Turns, then the turns between two rows, first turn first; the first pair answered:
N:
[ -5   1 -32  -9  -4   2  20  55  16  24  11 -22  -1  -1  18  -1   8 -24
   5 -20 -23   3 -12  30  41  10  20  35  23  -2]  ->  [ -1   6 -43 -17 -12   2   1  47  20  18  10 -19 -18  -5  19  -1   9 -14
   6 -16 -26  -3   0  19  43  18  17  39  27   6]
[ 26  31  -8   0   6  17 -17 -23  17  -8  17  17   1  -5  18  22 -16  16
  -3  -4  -7 -20 -10  -5 -19 -23   4  -8  -4  16]  ->  [ 27  32  -5   5 -12  17 -29 -23   5  -2  -1  27  -2  -4   7  18 -14  31
   0  -6   2 -15  13 -22  -6 -12  -6 -10   1  11]
[-13  24 -30  -5  38   4  -9   3   0 -32  26  30  -8  -9  19  61 -20 -11
  -7  32   2  -1 -36  12 -45  16 -35 -32 -24  69]  ->  [-10  31 -41  -8   3   4 -44  -8  -9 -32   6  32 -30 -16   9  54 -10  11
   5  38   7   5   3 -22 -32  34 -37 -38 -18  67]
[ -9 -21  -9 -10 -10 -24 -11  18  -4  16 -30 -28 -21  -4  -2 -42  48  -6
   2 -27  -9  15  27   3  28  22   5  23  25 -44]  ->  [-14 -24   3  -5  14 -32  21  29   1  24 -19 -29   4   2   2 -31  41 -23
  -9 -30   2  17   2  29  19   8   0  20  29 -38]
Z:
[-34   0   7  17   3   5 -34 -18  -9  -5 -14  -9  -3  -1 -23   8   2  -8
   1  13   6  20   4  10  -6  10 -11 -26  -8  17]  ->  [-34  -1  10  15  -6  -1 -37 -15 -19 -15  -9 -18 -12  -6 -24   0   5 -18
  -1  11   4  28   0  14   4  22  -6 -15  -5  12]
[ -7   0  -6 -11   0  11  28  12  12 -12 -26  13  18 -14  -3   2  -1  14
  -2  21 -29   4 -13 -19 -14 -10 -17   1  -1  21]  ->  [  2  -2   2 -11   8  10  21   9  13 -26 -16  16  18 -13   7  -2 -13   7
   3  18 -27   7 -28 -17 -13 -10 -15   2  -6  17]
[ -6  -3   6   2 -30 -23  25 -11 -21   7  14 -35  -7 -14   5 -45  21  -2
 -26 -32  12  28  42  19  21  28  28 -14  45  -2]  ->  [-11   9   1   2 -35 -13  35 -22 -23  14   0 -21   3  -8   1 -24  25  30
 -30 -32  15  17  62  12   9   8  17 -26  39   9]
K:
[ 24  -2 -18 -11  -5  10 -24  -5  11   8  16 -16   2 -27 -13   4   9   9
  17   3   4   0  20 -26   4   6  18 -33   9 -13]  ->  [ 15  -3 -31 -19  10   5  -2  12  22  20  26 -28   7 -17  -9  -3  21   1
   9  -5 -11  -3  -4 -10  -4  -9  29  -8  12 -15]
[ 13  27 -20  13 -20   2 -11   9 -12  10 -28   9  17   2 -17  15  17  43
  11  -1   8 -15  37 -17  -2  -4  -2 -13   7  -9]  ->  [ 19  19 -26  11  -6  -7   9  30  -5  23 -14  -1  17   7 -16   2  26  33
   7  -8  -2 -26  12  -1   0 -15   6   7  10 -20]
[-21  19  49   9   4  23   8 -21 -18 -48  -8  25   0  -8  -9  31   5  -9
 -16 -17 -11   8  15 -13 -13   0 -28   5   6  26]  ->  [ -2  15  51  26  -8  -4   1   1 -17 -23 -10  20  -1 -19 -15  -7  23 -22
 -10 -48   3  -4  30  -3  17  26 -13  19  22 -17]
[  4   0  28 -17  12 -29  29  33   8  28   8   2  34   1  -3 -28  -9   2
 -33 -41  -3 -14  -3  16  15   3  32   5 -22 -48]  ->  [-18   6  25 -33  26   2  41   3   2  -2   4   4  42  26   8  17 -28   8
 -50  -8 -26 -11 -13  10 -21 -34  11 -22 -41   5]

Each pair is 2 to 3 turns apart.
[-33  -2   3   7  -2  11  28 -20 -16   8 -48  -1   4  25 -20  25   9  28
  -3  -3   5   7  37 -25   3  -8 -23 -27  14  39]  ->  [-22  -4 -14   2  10  -7  66  23   0  43 -25 -29   8  22 -24  -3  29  12
  -7 -13 -15 -13   7   8   3  -9  -4   3  22  12]
K then K
[ -2 -48 -47 -58   9   1  -1  40 -11  23  24 -43 -36  21 -13 -48  53 -30
 -19  48 -34  20   7  -1  18   7   9  39  14   9]  ->  [-22 -38 -39 -66   1  20   3  14 -32  13  -2 -40 -34  40 -21 -17  54  -6
 -31  62 -36  30  27 -19   7  -3 -13   6   4  44]
N then K
[-15   9   1  52   1  -8  40  16 -25  48 -19  -6  15 -10 -17   8  28   8
 -15   0  -7  -7  34  14  -6 -10  -5 -15  26  -9]  ->  [-16  13  14  58 -10   1  23   7 -32  31 -24   8   3  -6 -17  21  12  17
 -14   1  -2  -1  46  -1 -13 -11 -16 -39  25   6]
K then K
[  5 -11   5 -13   0 -16   0 -11   7  -3  17 -22  -8 -14  -2 -26 -20 -19
   8   5   3   5 -52   8  23  18  13  15   0 -21]  ->  [  5 -11  11  -3 -20 -16 -15 -17   0   2  -5 -20 -15 -17 -12 -31  -5   0
  12  -6  18  10 -21 -11  37  30   3   6   3 -33]
N then N
[ 11 -15   4  25   7 -34  16  38  24  54  -2 -12  12 -20  -8 -41  21 -21
 -10 -29  15  -7   4  37  24  18  15  21  11 -45]  ->  [-17  -4 -36 -23 -28  17 -34 -10  -9   6 -29  -4 -31  11 -11  13  22  36
 -14  31 -25  -1  54 -37  -8 -18 -14   1  -7  40]
K then N then N
[-25  38  -9  -2  -5  39 -21 -47  -9  -9 -36  53  22  13   1  35 -38  15
  -7  14  -9 -24   5 -17 -19   0  -7  12 -22  26]  ->  [ -1  21 -62 -17  -9  12 -11   5  14  29 -12  21   9   8   0 -13  -8  -7
  -8   7 -32 -53 -12   6   7   3  23  64 -10 -12]
K then K then N
[  2  -8  20  -3 -16 -33   9  38 -12  16 -18  -6  15   5 -18   6  31  -9
  10   3   4   5  -1  28  -5  18  14  21   9 -26]  ->  [ -4   0  -2 -27 -21  -9 -14  15 -19 -12 -28  -6 -12  19 -13  35  22  17
   8  37 -17   8   1   5 -15  -1   7  11  -7  20]
K then N then N
[-19   2   3  -3  -6  13  15 -19 -18  -6 -31   9  -8  21 -17  27  16  44
 -18   9   5  21  30 -20  -9 -15 -19 -36   3  27]  ->  [  0   8  26  23  -6  -6   4  -6  -9   7 -31  18   2  -6 -12   4  12  23
  -6 -21  36  26  44  -4  18   9  -4 -39  17 -25]
N then K
[-24   6 -15  22  21 -15 -30 -36 -50 -19 -19 -13 -61  30 -27 -15  18  35
 -21  19  21  17  50 -27  21  15 -41 -16  -6  24]  ->  [-22 -10 -10  39  54 -48  30  22 -29  23   6 -37 -29  23 -27 -49  38  -1
 -32 -13  25  -4   9  36  32  13 -25  19   5 -17]
K then N
[ -9  10  25 -13  19 -15  21  16  -1   9 -22  12  27  -2   3 -12   7  -3
  15   2  -8 -16  -6  35 -21 -14  17  21  -1   9]  ->  [ -3  15  43  -9  14 -11   5   7   0  -1 -23  24  37 -15   8  -8  -5  -5
  23  -5  12  -7   3  24 -14   0  17  17   1  -2]
K then K then N
[  3  15  16  17   4   1 -32 -20   0 -12  -2  24   6  -5   2 -10 -21  12
  19 -17  24  -1   4 -15  -5   2   5  -6  -8 -12]  ->  [-13  11   3 -10  20  10 -11 -21  -2 -24  10   6   9   9   5   8 -27   7
  12   7  -4  -2 -23  -1 -28 -14  -1   6 -19  25]
Z then K then K
[ 35  37  19  30  25 -17 -44  14  20  -1 -19  22  32 -33  44   9 -29   2
   9 -27  17   3 -35   0  -9  18 -12  34  26 -28]  ->  [ 22  44   3   5  13   6 -59 -10  11 -30 -26  19  19 -11  39  31 -38  25
  11  -1  -6   3 -21 -30 -27   3 -26  18  12  17]
K then K then N
[  9 -13  19   6  10 -16 -34 -16   8 -16  13   1  -5 -26 -14 -17 -14 -34
  24  -4  23   8   6 -19  37  16  26 -10 -23 -18]  ->  [ -2  -7  35  12  28 -16 -13  -7  17 -10  21   1  16 -23 -13 -13 -14 -45
  11  -8  28  15 -16   2  26  10  25 -14 -31 -19]
N then N
